data = [  80.1  214.7   -2.8  171.0   -4.5  177.3 -199.8  107.0  127.1   80.5]
The first entry from the right: 80.5
The 2nd entry from the right -> 127.1
The second entry is 214.7
The third entry from the end: 107.0
Read off the first entry.
A: 80.1

Questions about the row below.
1) What is the minimum?
2) What is the entry just left of the largest entry?
[ 0.166  0.167  0.090  0.024  0.106  0.121 -0.139  0.130 -0.092  0.119
  0.191  0.166  0.031  0.074  0.131  0.201]
1) -0.139
2) 0.131

Questions about the table below.
1) Which number is the entry just left of 20?
2) Which number is the entry just left of the smallest entry?
[[-21, 8, -23, -24, -21, 4, -25, -11], [25, -24, 20, 31, 10, -22, -22, 23]]
1) -24
2) 4

Questions about the row below.
1) Which number is the entry just left of the largest entry?
2) Which number is the entry just right of the smallest entry?
3) Which number is the entry just left of 24.5?
[  89.9   75.3  -55.1   48.2  145.3 -152.6   24.5   48.2   50.5   54.9]
1) 48.2
2) 24.5
3) -152.6
